One turn sends every row of this set to another row. A few are shown first. Where does it send the rows asked after them?
q_537: [-1.11 -1.25 -1.35  0.66  0.62 -1.16 -2.24 -0.04  0.61  0.36  0.31 -1.30
  0.29  0.35 -0.21  0.28 -1.96]
q_138: [ 1.07 -1.12 -1.63  1.10 -0.02 -1.60  0.07  0.41  0.29  1.05  0.39  0.27
 -0.89 -2.58  0.46  0.58 -1.12]
q_25: [-1.56  1.71  0.38  0.82 -0.98 -0.12  0.74  0.05 -1.09  0.25  0.16 -0.06
 -0.42 -1.51  0.38 -1.59  0.89]
q_448: [-1.41  1.71  0.35  0.70 -1.19 -0.33  0.74 -0.02 -0.81  0.23 -0.20  0.13
 -0.49 -1.60  0.36 -1.78  0.97]
q_878: [ 0.95 -1.48 -0.26  0.09 -0.60  1.48  0.86 -0.21  0.76  0.98 -0.46 -0.59
  0.01  2.74 -0.21 -1.65 -1.17]
q_339: [-1.86 -0.97  0.41 -0.10  0.04  0.96 -0.48 -0.55  2.56  0.25  0.10  0.07
 -0.43  1.80 -0.12  0.94 -0.64]
q_424: [ 0.95 -0.87  0.52 -1.32  0.10  0.33 -0.95  1.12 -0.15 -0.78 -0.87  0.77
  1.22 -1.84 -0.79  1.45 -0.02]
q_210: [ 0.74 -1.28 -0.06  0.01 -0.87  1.56  0.92 -0.23  0.81  1.00 -0.50 -0.55
  0.06  2.87 -0.23 -1.46 -1.21]
q_804: [ 0.65  0.97  0.10  0.01  0.02  0.27  2.72  0.00 -1.07  0.95  0.15  0.15
 -0.27  0.96  0.24 -0.99  1.18]
q_555: [-0.25 -1.14 -1.34  0.98  1.16 -1.37 -2.27  0.02  1.00  0.50  0.48 -0.88
  0.40 -0.03 -0.12 -0.66 -2.03]
q_258: [-1.54 -1.27  0.27  0.53  1.59  1.24 -0.36 -0.50  2.40  0.35  0.96  0.39
 -0.33  1.32 -0.21  0.21 -0.67]
q_487: [ 1.02 -0.76  0.52 -1.25  0.05  0.20 -0.96  0.96  0.04 -0.73 -0.85  0.90
  1.07 -1.83 -0.68  1.26  0.05]
q_630: [-1.14 -0.35  0.73 -0.61 -0.74  0.34 -0.76 -0.52  3.47  0.32 -0.68  0.59
 -0.61  1.64 -0.17  0.23 -0.88]
q_768: [-1.11  1.73  0.29  1.07 -0.61 -0.09  0.72  0.18 -0.88  0.26  0.18  0.22
 -0.50 -1.71  0.38 -2.06  0.96]
q_452: [ 0.82 -0.95  0.39 -1.18  0.48  0.36 -0.84  1.06 -0.14 -0.67 -0.60  0.77
  1.38 -1.85 -0.74  1.28  0.15]
q_739: [ 0.22 -0.71 -1.10  0.55  0.48 -1.64 -2.77 -0.07  1.53  0.39 -0.11 -0.70
  0.22 -0.15 -0.02 -1.08 -2.08]
q_90: [-0.31 -1.09  0.33  0.58  1.73  0.88 -0.63 -0.36  3.10  0.45  0.63  1.21
 -0.27  0.99  0.00 -1.12 -0.80]
q_681: [-1.04  1.86  0.23  0.72 -1.05 -0.36  0.79  0.07 -0.74  0.30  0.01  0.29
 -0.49 -1.73  0.39 -2.06  0.82]
q_872: [ 0.85  1.40  0.22 -0.50 -0.78  0.06  2.57 -0.06 -0.81  1.03 -0.47  0.23
 -0.38  1.03  0.33 -0.96  1.24]
q_782: [ 1.09  1.31  0.17 -0.42 -0.47 -0.14  2.47  0.07 -0.63  1.05 -0.37  0.50
 -0.38  0.83  0.40 -1.43  1.23]
q_231: [ 1.35 -0.67 -1.38  0.85 -0.89 -1.99 -0.11  0.49  0.77  1.29 -0.14  0.40
 -1.01 -2.52  0.39  0.67 -1.22]
q_52: [ 1.06 -1.38 -0.12  0.05 -0.63  1.44  0.72 -0.24  0.90  1.07 -0.51 -0.42
 -0.03  2.81 -0.31 -1.74 -1.26]
q_971: [-0.33 -0.50 -0.98  0.08 -0.50 -1.96 -2.77 -0.11  1.54  0.46 -0.64 -0.87
  0.00  0.24 -0.12 -0.39 -2.06]
q_725: [ 0.21 -0.78 -1.60  0.68 -1.11 -1.71  0.21  0.32  0.05  0.84  0.12 -0.42
 -0.95 -2.13  0.27  1.85 -1.14]
q_701: [-1.08 -0.81 -1.06  0.10 -0.40 -1.51 -2.46 -0.14  1.10  0.31 -0.29 -1.34
  0.16  0.47 -0.27  0.53 -2.03]
q_908: [ 0.45  1.16  0.10 -0.31 -0.51  0.21  2.70  0.00 -1.14  0.99 -0.14 -0.01
 -0.42  1.11  0.24 -0.69  1.17]
q_294: [ 1.00  1.14  0.15 -0.17  0.08  0.16  2.66  0.03 -0.95  1.06  0.10  0.45
 -0.26  0.75  0.30 -1.43  1.30]
q_420: [-1.44  1.55  0.31  1.08 -0.64  0.00  0.91  0.12 -0.98  0.25  0.19  0.07
 -0.37 -1.60  0.35 -1.76  1.07]
q_899: [ 0.37 -1.13 -1.73  1.09 -0.21 -1.29  0.25  0.43 -0.24  0.97  0.53 -0.14
 -0.90 -2.42  0.26  1.50 -1.17]
q_395: [ 0.74 -0.52 -1.29  0.54 -1.51 -1.92 -0.04  0.31  0.58  1.01 -0.34 -0.02
 -0.97 -2.26  0.36  1.39 -1.19]
q_153: [ 1.15 -0.84  0.58 -1.15  0.36  0.28 -0.86  1.11  0.02 -0.74 -0.83  0.99
  1.24 -1.91 -0.71  0.97  0.03]
q_798: [ 0.97 -0.89  0.50 -1.13  0.55  0.37 -0.86  1.09  0.05 -0.72 -0.66  0.99
  1.24 -2.04 -0.75  1.06  0.13]
q_541: [-0.03 -0.43  0.56 -0.12  0.36  0.42 -0.96 -0.32  3.85  0.45 -0.37  1.20
 -0.63  1.15  0.09 -1.09 -0.75]
q_503: [ 0.73 -1.47 -0.13  0.04 -0.55  1.52  0.80 -0.26  0.68  0.92 -0.39 -0.54
 -0.14  2.85 -0.33 -1.50 -1.28]
q_102: [ 0.94 -1.24 -0.10 -0.08 -0.81  1.48  0.74 -0.31  0.84  0.93 -0.63 -0.57
 -0.06  2.79 -0.24 -1.58 -1.21]

q_294 turns into q_908
q_537 turns into q_971
q_90 turns into q_339
Where do these go?
q_420 turns into q_448
q_231 turns into q_899

